In the rows, zero is written as 128.
Named turns come first, each shown by rows before and after it. Which turns, in which order, take the first row of each pair that follows to the second? Write the first one first, as in the answered first pair.
X:
[147 147  99 126 111 161  97 131 112] |-> [152 110  90 112 122 159 139 141 148]
[ 87  81 172 104 117  58 193 119 161] |-> [ 78 152 195 133  93  60 108  98  81]
[115 153 156 143 138 112 179  82 141] |-> [119 183 148 153 133 128 134  81 110]
L:
[129 108 119 111 133 137 127 138 156] |-> [124 106 124 112 132 129 135 136 157]
[147 130 129 126 119 137  77 138 113] |-> [168 134 114 150 120 142 142 107 140]
[117 153 144 142 108 108  95 102  96] |-> [139 166 115 147 115 138 106  93 102]
[118  95 115 109 136 136 135 136 130] |-> [120  95 113 107 134 136 139 134 131]
W:
[154 150 127 112 114 147 122 136 146] |-> [149 163 139 123 106 139 121 126 134]
[138 156 139 123 145 137  99 139  84] |-> [120 149 167 129 136 106 117 133  87]
[160 107 108  81 155 175 136 137 157] |-> [169 159 111 110 143 187 104 108 113]
K:
[122 150 167 116 107 112 120 116 106] |-> [120 113 161  98 117 106 147 131 141]
[113 128 158 115 112 101 133 120 130] |-> [120 107 136  92 124 120 131 141 151]
[107 113 152 113 117 111 108 136 104] |-> [109 101 148 104 124 111 115 143 117]
Now pairs of rows:
Each pair is 2 to 3 turns apart.
[127 186 160 152  93 118  76  97  94] |-> [127  76 137  93 125 109 164 145 201] | K, W
[170 135 116 100 148 140 123 130 151] |-> [170 134 117 103 149 136 135 122 155] | X, W
[144 119 122 128 127 149  64 142 132] |-> [153 152 126 164 114 149  93 100 121] | K, L
[105  55 123 135 119 105 212 119 151] |-> [114  47 109 124 129 120 205 132 156] | K, L
[111 119 109  90 128 145  85 173 132] |-> [136 124  98 129 126 146 184 120 169] | X, W, L
[134 100 103 106 141 173  75 152 137] |-> [146 125  94 126 139 184  75 134 126] | K, X
[155 174 105 156 123 157 109  86  91] |-> [102 107 149  95 125 107  64 155 103] | L, W, L
[113 136 133 120 134 135  88 144 109] |-> [106 125 154 139 126 103 154 116 131] | L, L
[100  81 155  91 142 102  94 177 139] |-> [ 95  78 169  98 136  86 119 164 143] | W, X, X
[112 111 167 142 108  94 157 103 137] |-> [101 121 171 128 107  98  95 125 107] | L, K
[136 150 129 146 126 140 155  96 120] |-> [116 126 154 134 124 110 166 106 129] | W, X, W
[174 136  70 126 144 164 109 120 137] |-> [139 140 143 162 118  86 167  77 132] | W, K
[125 181 156 170 116 107 146  77  85] |-> [119 173 141 132 127 128  63 126  65] | K, X, L
[142 183 119 144 129 161 134 134 115] |-> [109 170 159 130 122 121 108 151 102] | L, L
[117 168 137 145 112 128  73 121 105] |-> [ 98  97 153 112 123  92 129 150 164] | W, K
[138 129 103 135 134 132 130 139 130] |-> [130 126 107 128 134 129 118 147 129] | X, L, L
[149 152 169 165 102 156 125  97 105] |-> [161 148 141 147 112 185  98 119 107] | L, X
[115 169 169 185 129 111 187  88 113] |-> [161 138  84 147 166 186 188 125 159] | X, X, X
[ 84 101 207 188 107  92 156 138  99] |-> [ 90  43 172 130 135 120 138 200 140] | W, X, W
[119 133 149 149  92 133 135  99 107] |-> [136 127 112 128 106 170 101 126 111] | L, X
[128 146 159 167 126 107 147 121 126] |-> [122 145 168 162 124 101 128 130 120] | W, X
[136  88 156  84 127  78 138 161 175] |-> [167 175 120 115 118 143  55 137 105] | W, K
[115 117 163 144 123  82 193 104 144] |-> [104  80 145  82 139 103 114 176 145] | W, L
[120  82 128  87 143 135 105 164 143] |-> [121  83 146 117 133 109 177 122 161] | L, X
[180 139  86 127 131 164 120 120  99] |-> [138 139 144 123 115 113  81 132  68] | W, W, L
[158 116  84 120 150 167 158 117 150] |-> [139 163 131 161 123 132 152  72 104] | W, W
[120 144 108 117 123 107  88 154 119] |-> [124 158 110 129 119 107  89 144 109] | X, K
[ 92 137 118  90 147 139 108 159 125] |-> [105 136 123 117 147 127 185 121 150] | L, X
[114  85 129  92 132 116 126 164 152] |-> [111  97 125  91 131 125  96 169 135] | X, K
[117  70 112  94 154 161 149 147 182] |-> [135 106  87 103 155 199 100 144 151] | L, W
[133 119 135  85 133 126  79 183 102] |-> [172 131 108 133 135 141 201 118 145] | W, L, X
[ 95 135 161 121  78  93  79 145  94] |-> [ 92 101 153  96  88  96  84 169 116] | K, X, W
[160 138 123 165 119 165 154  54 132] |-> [107 125 172 124 111 129  51 109  91] | K, L, X
[131 158 126 143 114 143 108 105  93] |-> [139 106 111 122 132 141 172 119 151] | L, K, W
[141 160 108 123 122 147 116 105 138] |-> [138 162 118 131 116 137 125  96 133] | K, X
[120 132 155 146 109 106 162 105 127] |-> [102 105 153 107 119 105 111 153 128] | L, W, K
[160 176  97 174 125 148 128  86  97] |-> [103 124 174 152 111  61 154 107 112] | L, K, X
[147 157 141 149 122 128 140 103 113] |-> [125 136 156 119 125 114  93 140 105] | W, L
[134  72 112  75 171  83 112 164 178] |-> [128 178 152 150 132  67  69  92  86] | W, W, W
[137 161 156 120 114 108 118 116  92] |-> [161 152 129 129 124 125 168 103 122] | X, L
[126 129 135 142 127  98 167 130 148] |-> [127 114 117 108 138 123 117 171 146] | K, L, L
[111 182 154 166  89 117 134  97 100] |-> [ 90 146 156 113 102 116  71 158 102] | W, L, W
[141  93  89 108 140 138 141 139 166] |-> [147 109  96 133 131 131 173 110 165] | L, K, L
[111 101 107 103 121 163 169 110 220] |-> [ 72  88 145  73 113 134  96 151 190] | L, X, W
[101 125 124 116 114  99 160 103 130] |-> [ 95 121 130 111 114  95 149 114 125] | X, W
[147 151 165 143 125  91 165  55 102] |-> [133  67 136  55 156 110 118 151 147] | L, K, K
[143 116  79 109 150 179  80 162 121] |-> [120 128 150 171 119  98 195  86 129] | L, X
[110  69 151  79 120 121 102 160 154] |-> [119 147 179 157  91 105 138  76 110] | L, K, K
[102 119 156 128 132 108  95 123  97] |-> [114  80 129 106 150 123 135 142 145] | X, X, X
[169 111  38  99 149 194 102 181 160] |-> [123 132 154 181 103  70 228  85 154] | K, L, W
[131 124 140 172 139 148 195 129 156] |-> [ 97  96 174 146 136 114 170 157 153] | K, L
[150 215 117 152 115 162 107 107  73] |-> [ 90 156 200 135 101  65 153 123 101] | W, K, X
[163 104  84  92 140 182  72 172  97] |-> [179 157 112 176 116 153 184  71  93] | W, L
[135 143 102 127 150 178  99 113 135] |-> [128 163 127 157 134 156 125  81 123] | X, W, W
[ 90 121 121  77 126 119 100 179 156] |-> [128 132  76  99 135 156 155 152 180] | L, L, W
[106 131 169 139 116 108 111 116 117] |-> [118  97 133 103 136 139 101 151 145] | W, K
[182 144  91 155 136 157 156  97 128] |-> [133  69 138 108 137  96 166 146 161] | L, W
[118 125 136 113 132 133  93 146 126] |-> [140 136 111 123 138 159 109 133 132] | K, W, L
[ 80 126 145 114 125  72 156 162 150] |-> [141 184  70 144 136 154 148 128 134] | L, L, K
[137 124 168 140 151 101 105 114  71] |-> [139  71 147 102 168 108 128 151 117] | W, W
[112 143 136 153 123 121 111 104 110] |-> [108 139 138 145 124 121  95 113 109] | W, X
[132 102 114 107 146 146 111 149 121] |-> [112 128 153 134 126 110 111 124  93] | K, W
